One turn moves each row of this set onto another row. After a few examples, where does it send each row asked below?
tar: [  4 -24 -21  17  17  -7  15  -8  22 -10 -12  27  -3 -21 -39  -9]
gobit: [ -7 -27 -35  25  16  21  16 -15  15  16 -19 -15   0  -7 -30   5]
tinob: [-13 -28 -41   8  -8  -3  -8  -7  11 -11   1  38 -11  10 -33  20]
fuf: [ 16 -39 -24   9   2  -4 -18  -6   4 -14   7  -6 -21 -21 -47   2]
meniv: [-11 -24 -47  28  15   7   5  -8   4 -11   5 -11 -16 -20 -19   8]
neven: [ -4 -18 -54  37  -3  20 -10  -9 -12   5   1  17 -15 -11 -45  12]
gema: [-13 -19 -27  27 -10   5  13   6  24   6  -7  29  12   2 -34  19]
dipod: [ 14 -20 -14  -6   7 -14 -19  -7  -7   3   8   8  -1  12 -27  21]
pekud: [ 17 -32 -24  16   2  -3 -16 -21   7 -20  11   2 -22 -15 -50   8]
Kat: [ -7 -18 -48  30  20   7  -7   0  -3  -6  12 -12 -14 -18 -24   3]
duku: [ -1 -43 -17  -1  -9  27   0 -13  -2   9   8  -7 -11   1 -42  17]
meda: [  9 -31 -34  30  20   4   6 -26  11   3 -11  19 -28 -11 -50   5]
Nom: [ 16 -26 -15  10  -7  16 -23  -6  -7   6  -4   6 -12   3 -54 -19]
fovi: [ 12 -28 -26  17  18  22  12 -18  -7   6  -5   0  11   5 -14 -11]
duk: [  3 -35  -9   5  -5   0   9   0  12  11 -10  27   1   6 -26 -18]
Monu: [-12 -20 -29   2   3  11 -20  -1  12  17 -21  -5  12  20 -28  10]
zopel: [  9  -2 -43  27  19  -9 -13   5  16   5  -7  25  -7  -7 -16  -1]
kalog: [ 24 -11   2  26  16  10  10  -7   6  10  -5   7 -10   4 -28  16]
depa: [  4 -12 -54  29  -8  33   2  -7   3  -4  -2  20   0   8 -42   7]
binek: [ 11 -28 -21  18   1  26 -11 -14 -16  -1 -12  21   5  -6 -43 -18]
lam: [ -5   4 -24   4  14  -1   0  11  13  -1  -7 -15   8  -1 -20  12]
peruk: [  2 -35  -6  13   3  -8   2  10   0  28  -8  13   6   6 -21   2]
piri: [ -3 -11 -22  12 -11  30 -18 -12   6 -11  -6   0  16  16 -41  14]
meger: [-17 -27 -50   4  -6   9 -26   0  14  -2  -1   8   0 -20 -42   0]
zur: [ -1  -7 -39  27  -6   2  17  14  29  11 -11   7  -4  -7 -37  13]
nilof: [  4 -22 -26   8   7  -8 -31 -12   8   4 -15  30 -14  14 -49  11]
vinu: [ 12 -23 -12  -2  -4 -19 -11  -4  -5   9   7   4  -9   3 -26  28]
tegig: [ -1  13 -25  13   8  -3  -2   7  12   4   3 -14   0   0 -25  18]

gema turns into duk
nilof turns into meda
lam turns into dipod
Now these:
peruk turns into Nom
kalog turns into duku
tinob turns into tar
vinu turns into fuf

One turn moves each row of this set onto another row. After a few examples, where does it send each row asked below?
Pano: [ 12   4 -11  -1  14 -12  -7 -10 -16   6  17   3  -4 -41]
gesu: [ -8  11   2 -17  15  19 -18  -6  -5 -20   8  19   6 -22]
siz: [  7  13   2 -22   9 -13 -19 -12   5  17  28  -1  -5 -24]
lamom: [-19  -3  -2  -9 -22   0  -5  -1  14  -6  23  19  10 -48]
Tega: [  8  -3 -12  10   8   7   3 -24  -6  -5  19  24   4 -27]
Bovu: [-11  15  11 -12  16  17  10  -2  -2   6  14  36  -7 -61]
bire: [ -7  19   8 -22  -6 -10 -17  -8  25  25   4   8 -22 -50]
mel: [  3  -8  -6   0   2  15  -3 -34  23  20  11   9  -6 -63]
mageg: [ -2 -13   4   5   5  25   2  -8  19  -2   6  16 -28 -59]
sofom: [  1   2  11  16   2  20  12  10  11  -8   0  28  -4 -41]
Zufom: [  4   1  23 -26  -6  11   2  13  20 -15  20  18   0 -50]
Mevit: [ -2   6  -2  -6   5   1 -11 -14 -10 -15   4  13  22 -29]
Kuv: [-16   7  10 -19  22  31  -2  -4  16  -1  14  19 -15 -59]
piz: [ -3  18  22  -8 -11  10   2 -14  38   9   9  29  -2 -23]
pora: [ -8  21  10   0  -2  13  11 -19 -21   5  10   9  -2 -43]
Kiro: [ 11  22   4 -14   0  10 -20  -5 -13  -6   5   9 -29 -52]
Keze: [ -7  -4 -14  12   4   1   1 -19  30   9  18  26   7 -34]
geled: [-15  12   9 -16  13  19   8 -23 -13   7  16  31  -4 -39]
Guniz: [ 23  -2   2 -15  -4   6  -4 -34  15  20  20   1   1 -54]
Fef: [-21   0   0  -7 -18   0   2 -24   7 -13   5  16   6 -34]
tufas: [  3  22  27 -21  -2   5 -11   7  32  16   8  26  -7 -31]
Dama: [ 12  14   0  -6  12  31 -19 -27  24  11  -5  18 -14 -57]
ges: [ 23  22  12   0  23   7  -9 -14  -1  16 -12   7  -9 -45]
kibi: [ 14  28  14 -19   3  -2 -14   6  15   2  32  23  -2 -25]
Firal: [ -5   1  14 -20 -25  13  -5  -4  16 -10  33  22  -1 -37]
Sisuv: [ -2  14   7 -11  18   5 -11  20  16  -4  16  33 -22 -34]
vov: [  8  -2   7 -10  -7  -5 -28   1  28   7  -1  -9  -2 -30]
Lim: [  0   1  22  -3   3  21   1  10  30 -10   2  32 -15 -36]
gedi: [  2  13   2 -14   8  -4  -8  -8  20   3  15  15  35 -45]
veveb: [  7   7   7  -6  31  16 -13 -22  16  17 -14  10 -17 -39]
zes: [ -1  15   6 -18   3   2 -17  -7 -24  -5  11  -2 -11 -37]
rolev: [  6   3  -9  -1 -14  -1 -19 -19  30   0 -13  17   6 -51]
poz: [ -2 -22  -4  -1  10  19  -1 -11   1  12   3   3 -22 -48]
mosag: [  6   3   3  -7  13  13  -9  -9  25   3  14  24 -44 -40]
kori: [ 12   7  -4  10   0   0  -2 -17  38  12  18  21 -21 -55]
kimuf: [ 24   3   5   2 -15   4 -23 -15  31  -3   2  -1  -3 -40]
dak: [  3  27  19 -27  -3  -2 -20  -3   2  22  15   3 -18 -43]
vegal: [  7  15  11  -9   9   7 -10  -1  -6  34  -6  -2  -2 -37]
Vofez: [  6   3  -6  -1   1   3  -7 -31  17   9   7  17  29 -43]
bana: [ 20  -2  22 -27  -9   6 -16   2  19  13   4   4   1 -23]

pora turns into Dama
Kiro turns into Guniz
dak turns into Vofez
Now these:
vov turns into lamom
kori turns into kibi

One turn moves each row of this set onto another row. After a few examples, where does it send each row asked below?
git: [  2  -3  -9  -2  14   2  -6 -24  12  25 -21  -1 -13 -28 -22  -5   1   3
 -14 -16   6 -34  12   3  12  12   0 -22  -1  -3   1   6]
lilen: [-17 -31 -11 -16  -9  -8   8 -12  10  20  12  -8  -3   8  -4 -34   5  -2
   4  -7  -5  -3 -26  10   7 -11  -1  -7   1  13 -13  -5]
zabu: [-18   6  -6  13  12 -18  -2 -33  -2  22   9 -39  -7 -20 -18 -17  -8  20
 -17 -12   3 -10  13  -4  17  10   6   3  27  -7   5  21]
Fodid: [-21 -38   2   2 -12 -14   2   5  25  32   8  -7  -8   5  -9 -27  -5   1
  -5 -10 -26  13  -6   2   6   2   6 -23   4   5  -2   8]
Fumo: [ -1   2  -9  -8  13   1  -1 -24 -12  34   8 -31   2 -13  -4 -19   6  12
  19 -16  18  27  -3 -14  -4  11  36  -8 -14  27   8  13]
kuga: [-10 -21  -7   4   9  -1 -10  -5   5  30   1 -32 -11 -21 -21 -12   2   9
   9 -27  10  39   0 -17  -7  24  35 -19 -15  10   8  21]
rezo: [-21  -7  -2  29   9 -21  -8 -31  -5  16   3 -34  -9 -25 -15 -19  -7  16
 -16 -29  17 -21   0   3  14   7  15   6   7   2  -1  20]
fem: [  0 -24 -20  -3  17   4  -5 -25   3  30   2 -28 -12 -20 -17 -26  -6  16
  24 -17  19  36  -6  -2 -11  -5  31 -18  -9  14  -4   2]
damim: [ -2   2  -1  -8  12   9  -4 -17  10  29 -20  -9  -8 -16 -19   2   8   4
 -18  -2   2 -30  22   0   9  16   4 -26  11  -4   9   4]
keda: [-17   3 -20   2  -6  -8  16  17   6  19 -10 -28 -19   5   3 -27  -6  31
 -13   2   5  13  -7   0   9   7  30 -17 -19  25  28 -26]
somaf: [-32 -18  -5  27   5 -11 -16 -18   4   8 -11 -42 -13 -26 -21 -20  -7  25
 -20 -31  18 -14  -4  17  -1  -6  22   2   4  -1   5   8]
pakog: [-10 -17 -25   6   0 -20  18   5   8  10   2 -19 -37  -4  -6 -28  -6   9
 -12 -13  15   6 -20 -13  26  22   9 -19 -23  13   3 -17]
Vofos: [-33 -14  -9 -26 -15 -11  -6   1   5   9   0 -18  -5   3  -1 -29  21  -4
 -16 -18 -12   0 -29  -1   0   7   5  -6 -15  12  10   1]
did: [-17 -14   3   4  -9 -22  -3 -10   6  38  -1  -7   2   8  14 -32   1   6
  -4  -6 -32   2  -4  -2  -5  -2  27 -23  -6  21  14   0]
kalu: [-14  -5 -32   0  -3 -12  13  10   9  10  -9 -21 -31  -9  -5 -34 -11  26
 -11 -13  13  10 -22   3  16   4  16 -12 -29  21  14 -24]
vagu: [ -9  -4 -23   8  -2 -10  22  16  10  26   0 -23 -17   9  -7 -21 -11  28
  -7  13  -5  19   0 -10  16  21  24 -23   0  11  22 -19]
luz: [-33  -8  -6  11   9  -3 -12 -23   2  12 -12 -52  -9 -15 -15 -22  -3  32
 -20 -10  13  -8   7  19  -9 -18  24  -3  20  -2  12  -5]
Kar: [-16 -18   3 -18  12   7  -5 -14   0  26   4 -45 -20 -11  -5 -17  14   4
   3 -20  25  38   1 -11  -7   3  29 -21 -14  21   4   5]
Reb: [-21  -1 -26 -15 -11 -17 -11  -6  10  22  -9  -6   4  -6  -6 -38   1  16
  -4 -12 -35   7 -21   3  -8  -1  14  -7 -10   9  20   1]
nuba: [-30   4   1   3  10  -8  -5 -27  -2  19   0 -54  -8 -10 -13 -16   2  25
 -25  -2   4  -3  19   2   3  -2  15  -6  32  -6  15   6]
Kes: [ -5   3  -2 -11  10  17  -5 -14  12  29 -27 -12  -4 -14 -16  -2   5  16
 -16   2   4 -27  23  14   0  -2  11 -23  10   3  14  -7]
tiz: [  0 -13 -24  11   4 -19  26  -1   4  22   9 -17 -24   7  -4 -24 -10  13
  -1   7   6   8  -9 -17  26  24  14 -23  -3  10   4 -18]
Mun: [-10  -2 -22 -24  11   9  -5  -9   8  28   5 -35  -9 -23 -25 -20  -1  20
  12 -17  11  46  -1  -7  -2   6  17  -7  -6  11   9  16]
godu: [-12  -4  -3  -7   6  16 -12  -6  19  23 -34 -12 -12 -25 -20  -5   2  16
 -22 -15   8 -26  16  21  -3  -5  11 -22  -5   4  13  -4]
ber: [ -6  -7  -1  -1   9   6 -12 -18  12  22 -30  -5 -16 -28 -15  -7   4   5
 -19 -23  14 -37   9  13   5   1   8 -22 -14   7   4  -1]

godu turns into damim
Fumo turns into fem
tiz turns into kalu
Now these:
Fodid turns into Vofos
nuba turns into rezo

One turn moves each row of this set onto another row. After a few examples, where does it send each row asked below?
rito: [ 23 -23  31  23  -4 -10  -4  -9  12   9  21  -7 -21  -3  11 -10  14 -11
   9 -17  -4 -10   6   4  11 -11]
vize: [  3 -16 -13   1  -3 -17 -32 -29   9  29  19  11   2  -6  -9   4   8  23
   7  -6  31  -3  -7   1  -9   4]
tubi: [-12 -25 -15  -8  14   3 -27   1   2  -7  32  26  -6 -10  20  13  21   4
  10   7  30 -28 -33  -2  -4   2]
bif: [ 16 -23  20  35  -9 -14  -1 -10   6   5  14 -11 -27  -1  16  -5  20 -13
   8 -27  -2 -14   2  14   5   2]
Rufug: [ -2 -24 -12  -9   4 -33   2 -26  10   8  17   3 -11  -4 -18  15  27 -21
   4   1   9  -8   0  -8  -7 -10]
meros: [-22 -28   2  -9  16  -9 -29   3  -4  -5  27  12   2   1  29  11  30   4
   6  -1  21 -26 -19  -7  -4  -2]
suf: [-19 -34  -2  -8  14  -5 -26  -6  -3  -6  27  19  -2  -1  26  22  28  -3
   6   5  30 -19 -23 -11   2  -2]
bozi: [-20 -31  -6  -7   6  -7 -26  -1  -5   3  32  13   7  -5  24  19  22  12
  -3   0  29 -17 -14   1   2 -14]
gugi: [ 26 -22  28  23  -9  -5   1  -7  -1   8  28  -8 -18  -5  20  -5  25  -2
  14 -17   0 -10   7  -1  10  -6]
zupe: [ 16 -22  -3  -6  -7  12  -6 -18   9  26  20  15 -24  -3 -22  -1   8  -7
  16 -25  -4 -18 -35 -13  -8  15]
rutim: [ 15 -32  -3   3 -12   5  -6 -20   2  21  21   4 -13  -4 -11 -15  10 -14
  24 -31 -12 -27 -33  -7  -4  10]
duki: [  1 -10 -16  -7 -12 -10 -13  22   5   7   7  30 -17 -13  -3  -7  29 -10
  18  12  17 -34 -24   2 -16   3]
Sen: [  3 -14 -14  -9 -15 -10 -29   9  -6   0  21  17 -18  -8 -20  -9  24 -27
  22  -3  14 -27 -25  -8   0  18]
gevig: [ -6 -10 -23  -9  -9  -8 -16  14   4  10   9  20  -8 -19 -12  -4  27 -23
  10  18  18 -22 -16  -5 -10   8]
teset: [ 22 -28  26  25  -8  -3 -10 -16   4  -5  29  -7 -11   2  15  -4  16   4
   4 -16 -12  -3   0  12   8  -8]
mepef: [-18 -22 -12  -3  13   0 -37  -6  -2  -3  32  14  -1   5  20  18  25  -2
   6  -3  30 -18 -27 -12   9  -1]
firip: [  9 -11 -22  -7 -11  22  10 -15  16   5  -1  20 -13   4 -10   0   6 -10
   2 -11   5 -24 -10  11 -12  -7]
Rop: [ 16 -19   9   2 -11 -20 -23   6  18  30 -14  12 -13 -13  21  18   3  -1
  10   6  21 -10 -12  10   1  -1]
vora: [ 13 -20  -8  33   9  11 -25 -15   9  -8   3   4 -14 -17  31  23  25   7
  10   6  15 -12  -4  13 -15  -4]
Gosim: [ 17 -18  17  16   0 -14 -17   5  15  18 -21   2 -17 -15  14  17   5  -3
  14   2  24  -7 -14  16   2  -8]
Paf: [ 25 -33  22  25  -7 -17 -12 -17   3  11  22 -17 -29   1  -9  -1  18 -10
  12 -15  10 -10  -1   8  12 -12]
teben: [-17 -26   4  -4   9   0 -37   2  -7  -4  28  25   1  -4  11  19  32   1
   4  11  29 -15 -15  -8  -2 -12]
Tuse: [  0 -29   2  35   6   9 -26  -7  14 -10   9   7 -16 -10  28  25  16  15
  -2  -8  14  -1   4   5 -11   1]
vina: [ -2 -21 -20  -5 -16   4 -20   3   4   7   9  24  -6 -11 -15 -11  26 -23
  26  19  14 -25 -28 -15  -4   1]
mim: [ 15 -29   3  13 -21   5 -12 -16  10  10  15   1 -35  -8 -23  -2   4  -7
  20 -20 -18 -18 -28  -6   4   8]
dufi: [ 12 -23 -15 -12 -13  18  14 -12  25  -1   2  11 -13  11  -7   8  10 -11
  -2 -18  15  -9  -8   9 -12 -10]
zug: [-11 -23  -8 -13   2 -32   0 -12   3   5  18   4  -6 -16 -11  15  28 -18
  16   2  16 -14   3 -18  -3 -16]
vivu: [ -9 -17 -16   1 -12  -7 -18  19   0  -4   8  10 -11 -14 -27  -8  23 -23
  25   3  15 -21 -23  -7  -1   1]
zad: [  2 -34  -7  33  -6   7 -15 -23  19 -14  10   0  -4  -3  18  20  13   2
  -2   6   4   8  -4  19 -11  -4]
nuf: [ -2 -29  -4  30  -6  20 -21 -21  16  -7   9   1 -14  -9  36  14  17   9
  13   2   8  -1  -2  12 -19  -4]
fozo: [ 15 -37  -1  10  -9   8 -14 -20  -2  18  23  21 -23  -8 -21  -7   8  -4
  10 -28  -8 -16 -33 -19   1   9]
tugo: [  7 -29  -4   5 -19   3 -15 -19  -2  21  15  14 -24  -9 -16  -7   8  -6
  12 -28 -22 -17 -32 -13  -6  10]
paror: [ 31 -22  25  20 -10 -19   0 -13   0   5  14  -7 -24  13   2  -4  21 -11
  16 -21   1  -4  -4   8   5  -5]
loze: [ -5 -14 -17   2 -11  -2 -26  14  11   1  -2  24 -14 -16 -17 -10  32 -18
  14   5  19 -32 -20  -7  -1  13]
zupi: [ 27 -28 -10  -1 -10   2 -27 -15   7  29  19  20 -24   0 -12  -1  10  -5
  16 -25  -7 -22 -26 -13  -1  22]
Bamen: [ 15 -35   4 -15 -16  -8  -2   5 -18  17   3   7 -16   8  23   8  24   4
  -3 -24  10   6 -19   7 -15  -5]
disi: [ 20 -31   3 -13  -8  -3  -4  -1 -18  21  10  -3 -21   9  22   1  26  -3
  -3 -31   4   6 -16  -9  -3   4]
zup: [  2 -28  -2  21  -1   6 -22  -8  16 -13  15   3 -11 -24  38  19  38   5
   7   8  14  -2  -1  13  -6  -6]
Rek: [ 24 -26  30  27 -12  -9  -6 -14   0   2  22  -4 -18  -3   7  -6  16 -26
  14 -12   1  -6   4   7   6 -13]
zar: [ 10 -34  -7  29  -8   5 -21 -17  20  -7  -3   1 -10  -8  29  28  16  10
   9  -6   9   3   1  14  -6  -8]
gutes: [-23 -31   2 -15  -3   1 -17   4   7  -4  36  11   6  -7  27  20  33   3
   3  -6  24 -11 -18  -4  -8  -8]
larav: [  8 -26   0   9 -17  15  -5 -17   3  17  18  19 -17  -9 -15  -2   5  -5
  17 -25 -26 -16 -27  -3   2  12]
Gete: [ -5 -14 -16  -5 -19  -2 -22  14   3  -4   4  17  -7 -10 -18 -11  20 -21
  20   5  26 -32 -23  -7  -6   5]
nifu: [  7 -28  -4  31   5  15 -23 -20  11  -8   7   6 -14 -13  27  13  27  12
   8   0  15   3   4  17 -16  -2]
nanu: [ -6 -16 -14   8  -5  -9 -33 -32   4  17  18  21   9   0   5   9   8  24
   6  -7  26   6 -10   1  -2   9]

mepef turns into vivu
nanu turns into zug
Now these:
zupi turns into Paf
bif turns into Tuse
gevig turns into zupe
tugo turns into rito
vize turns into Rufug
fozo turns into Rek
teset turns into zup

